In the rows, 128 means zero.
One turn moves each row of this set onto another row. After a few examples, where does it send each row asked below?
Q_547: [100 152 122 116 142 125  98 138 114  92 158  98  89 135 105 125]
Q_881: [129 165 135 129 131 146 115 141 132 127 124 152 179 138 121 115]
Q_771: [ 89 113 122 115 127  74 135 145 115  81 136 134 103 115  97 114]
Q_963: [121 120 168 138 123 118 123  99 110  99 143  90 114 144 103 130]
Q_225: [131  83 138 143 115 156 138 154 120 134 132 162 147 137 125 111]
Q_167: [143  89 128 127 131 148 157 139 106 103 152 147 123 172 108 120]
Q_109: [129 131 145 133 138 160 144 142  99 100 112 152 166 162 104 106]
Q_260: [112 138 136 122 152 111  94 129 119 105 174 106  93 138 123 135]
Q_805: [122 181 131 131 129 141 103 147 118 123 128 135 165 111 105 129]
Q_559: [126 101 114 111 138 145 173 162  86  82 142 135 126 146 109 115]
Q_394: [122 171 132 118 137 146 128 153 117 118 122 138 182 119 125 115]
Q_890: [ 98 143 115 116 149 101  98 145 123  97 168 121  88 133 111 123]
Q_88: [131 111 123 115 142 151 170 148  87  80 139 134 131 160 104 116]
Q_673: [106 137 128 118 153  99  96 137 123 104 177 122  92 135 120 131]
Q_24: [ 91  98 139 113 126  66 142 135 116 119 144 135 109 140 113 118]
Q_764: [ 77 128 130 113 113 108 140 139  98  92 111  99 108 143  90 110]
Q_234: [130 169 139 140 124 143  97 141 128 135 136 140 161 119 110 135]
Q_100: [114 160 121 113 129 145 132 168 117 121 125 133 176  97 133 115]
Q_278: [114 176 121 125 129 132 108 163 117 120 128 139 161  95 111 128]
Q_68: [126  84 109 116 131 140 169 165  97  95 150 143 120 142 114 114]
Q_903: [ 94 130 153 121 114 123 136 119  94 102 120  81 114 154  97 117]
Q_436: [109 147 133 122 147 125  97 131 116 100 167  95  94 137 114 132]
Q_407: [ 92 147 113 117 144 112  98 146 117  89 159 111  86 133 107 123]
Q_21: [110 108 126 114 138 143 163 180  92 102 125 150 160 110 126 107]
Q_804: [125 100 163 135 128  93 126 106 120 113 163 114 112 133 118 132]
Q_950: [115 133 136 119 144 151 159 162  88  92 112 148 170 136 111 105]
Q_825: [102 137 147 131 118 125 127 113 104  78 122  89 112 138  86 118]
Q_280: [130 145 128 137 117 144 109 145 145 143 128 159 167 134 124 116]
Q_919: [119  83 129 127 122 144 155 174 109 124 135 156 148 111 134 112]
Q_694: [114 137 114 121 113 144 126 175 131 135 130 142 163  93 136 115]
Q_502: [136  78 117 122 128 141 161 153 106 104 155 151 118 157 114 117]
Q_42: [121 132 116 132 110 143 113 160 142 146 130 156 157 110 133 117]
Q_458: [ 86 133 124 118 121 102 135 135 104  70 120 107 105 123  84 110]
Q_247: [123 147 124 133 121 125 103 162 131 143 145 150 151  94 123 136]
Q_323: [135 108 148 144 125 164 135 137 116 122 122 159 155 161 110 110]
Q_434: [108  96 142 122 129  71 134 129 121 105 157 135 106 120 113 127]
Q_424: [131 152 133 139 119 132  97 147 135 148 142 149 156 108 119 137]
Q_556: [ 76 114 122 109 120  82 144 148 109 104 123 126 107 137  98 109]
Q_549: [114 160 116 124 125 122 111 173 122 130 136 146 156  86 118 131]
Q_993: [107  97 162 121 127  82 136 118 112 128 152 118 116 150 123 128]
Q_86: [140 105 132 124 139 152 161 137  94  89 145 137 131 175 102 117]
Q_940: [110 115 170 125 121 111 134 108 101 121 141  92 118 157 112 128]

Q_436 goes to Q_260
Q_280 goes to Q_42
Now these:
Q_559 goes to Q_88
Q_940 goes to Q_993
Q_825 goes to Q_963
Q_424 goes to Q_247
Q_950 goes to Q_109

One turn moves each row of this set onto another row. After a few examples, where does it send each row asked below?
Q_689: [156 134 139 151 104 122 124 130 105 130 128 152 150 111]
Q_611: [106 155 137 151  82 172  96 139 122 121 123 129 116 117]
Q_351: [103 117 139 128  81  99 156 127 128 123 110  90 126 136]
Q_462: [ 68 124 174 128  91 114 124 132 112 113 129 154 147 118]
Q_108: [154 145 106 147 103 119 120 142 115 121 135  94 131 124]
Q_41: [113 131 105 123  89  95  98 125 132 136 155 153 157 167]
Q_701: [104 127 131 174 114 135  88 164 138 121 131 116 135 105]
Q_235: [ 90 116 121 162 107 119  97 173 118 104 130 103 139 103]
Q_943: [128 143 125 122 100 123 142 113 129 105 111 182 121 143]
Q_208: [117 104 101 121  90  99 129 119 165 104 138 145 123 122]
Q_589: [ 93 140 108 167 113 136 101 133 130  80 140 168 124 110]
Q_102: [ 80 123 143 141  91 110 128 135 151 105 132  88 143 166]
Q_735: [122 156 136 140  81 111  85 128 120 106 119 127 117 174]
Q_425: [ 72 128  70 140 108 134 131 139 112 117 121 118 157 152]
Q_327: [115 169 143 165  96 113  95 121 140 107 114 119 127 166]
Q_822: [126 123 106 140 118  81 119 159 130  91 136 147 159 142]
Q_942: [ 80 141 142 162 101  95 148 146 118  97 139 154 143 169]
Q_71: [ 93 142 100 112  91 120 128 105 103 154 137 125 120 151]
Q_844: [105 115 148 143 105 115 159 119 129 134  99 101 133 125]
Q_595: [ 95 121 103 110  92 123 115 122 136 131 123 184 157 130]
Q_695: [ 87 158  96 143  82 131 144 145 101 137 158 150 152 113]
Q_610: [ 53 122 118 143 123  89 120 135 108 125 138 131 159 122]
Q_545: [ 81  99 129 153 110 121 141 137 123 101 146 113 151  93]
Q_259: [135 141 154 112 102 101 104 151 126 129 132 133 139 159]
Q_980: [ 80 141 116 130  89  73 134 119 137 121 141 121 168 153]
Q_315: [143 136 133 132  83 126 125 134  96 114 121 170 139 107]
Q_648: [ 98 142 141 157 107 153 150 145  88 121 107 121 133 117]
Q_926: [106 172 115 169 102 124 140 148 122  93 108  96 136 142]
Q_676: [ 83 171 105 120  87 134  94 115 101 111 118 148 161 139]
Q_5: [ 86 160  95 109  89 106 107 152 137 136 131 104 149 116]
Q_223: [ 87 128 100 176  83 147 142 130 131  82 116 152 120 131]
Q_785: [ 48 134 106 147 101 121 115 133 139 125 137 172 130 122]
Q_541: [135 133 110 128  79 155 123 104 132 112 104 112 125 131]
Q_199: [106 129 108 174  90 151 144 113 152  94 104 146 135 136]
Q_522: [ 79 102 135 129  95 127  79 114 140 109 138 145 115 132]

Q_351 goes to Q_735
Q_980 goes to Q_41
Now these:
Q_611 goes to Q_648
Q_327 goes to Q_689
Q_695 goes to Q_425
Q_822 goes to Q_208
Q_589 goes to Q_545

One turn moves each row of this set onto another row. After a few examples, where does it send each row asked below?
Q_752: [ 99 156 129 152 166  97 114 127 142 104 167 147 145 136  93 151 103 130]
Q_185: [132 136 164  90 139 137 110 101 158 111 126 146 130 174 149 116 127 162]
Q_945: [119 124 167  77 153 137 107  87 148 136 114 155 142 146 152  98 136 133]
Q_972: [133 149 156  95 154 171 106  98 157 128 112 148 124 157 150 131 129 148]
Q_254: [134 131 143 120 172 154 110 106 117 168 111 149 153 113 135  98 147 107]
Q_834: [143 145 127 127 152 169 109 119 150 116 124 140 117 158 162 134 107 153]
Q_796: [123 136 153  92 149 139 110  93 154 114 123 147 124 169 172 117 109 144]
Q_64: [100 163 120 124 167 103 129 120 162  88 163 158 138 139 101 142 126 117]
Q_949: [102 157 125 146 172 104 124 111 144 101 171 143 149 126  92 144 102 125]
Q_908: [137 123 133 150 161 118 123 124  95 147 132 134 163 131 151  89 126 102]
Q_388: [151 134 107 158 156 160 113 134 126 128 128 138 126 138 162 117 104 134]
Q_222: [128 126 179  82 148 135 111  90 139 135 117 149 160 155 132 103 154 133]
Q_518: [111 137 135 147 167 104 108 109 136 131 178 130 155 128  79 146  99 118]
Q_784: [ 98 152 133 107 154 102 108 134 169 105 155 159 139 154  87 145 147 111]
Q_289: [107 140 134 152 165 100 101 129 129 134 172 137 155 135  81 149 105 114]
Q_790: [128 140 163  92 166 165 106  92 141 155 104 151 141 133 134 115 150 125]
Q_928: [137 132 129 131 146 141 114 112 133 105 133 137 127 168 183 120  90 135]
Q_661: [130 108 153  99 159 132 109  95 123 150 113 155 164 125 142  83 144 112]
Q_30: [107 135 140 109 152 105  97 134 156 130 160 149 148 153  77 143 149  96]
Q_901: [139 131 114 161 149 121 121 135 115 125 141 130 133 154 170 100  98 129]
Q_743: [131 120 162 115 160 127 117 100 106 153 120 143 176 133 133  90 152 104]
Q_717: [147 129 116 152 167 153 112 129 109 154 122 142 147 115 147 101 124 111]
Q_111: [115 129 129 102 148 108 100 126 163 133 169 140 141 152  81 140 143  90]
Q_298: [108 128 141 130 156 101  92 130 139 146 168 138 155 141  73 144 129  97]
Q_362: [144 102 128 136 158 134 112 113 103 141 126 143 167 123 152  87 125 104]
Q_832: [147 115 117 152 152 137 116 123 109 119 135 136 148 144 172 107  99 117]
Q_818: [117 124 136 123 155 109  96 117 147 146 175 128 152 141  72 144 119  99]
Q_618: [137 138 129 129 139 128 115 124 147 105 139 137 119 174 170 112 100 161]
Q_112: [106 150 120 103 154 106 119 129 172 104 161 152 135 150  93 138 146  99]
Q_918: [ 96 163 128 129 162 100 116 131 160  89 160 159 136 148  95 147 125 129]

Q_298 goes to Q_289
Q_717 goes to Q_388
Q_64 goes to Q_112
Now these:
Q_362 goes to Q_832
Q_185 goes to Q_222

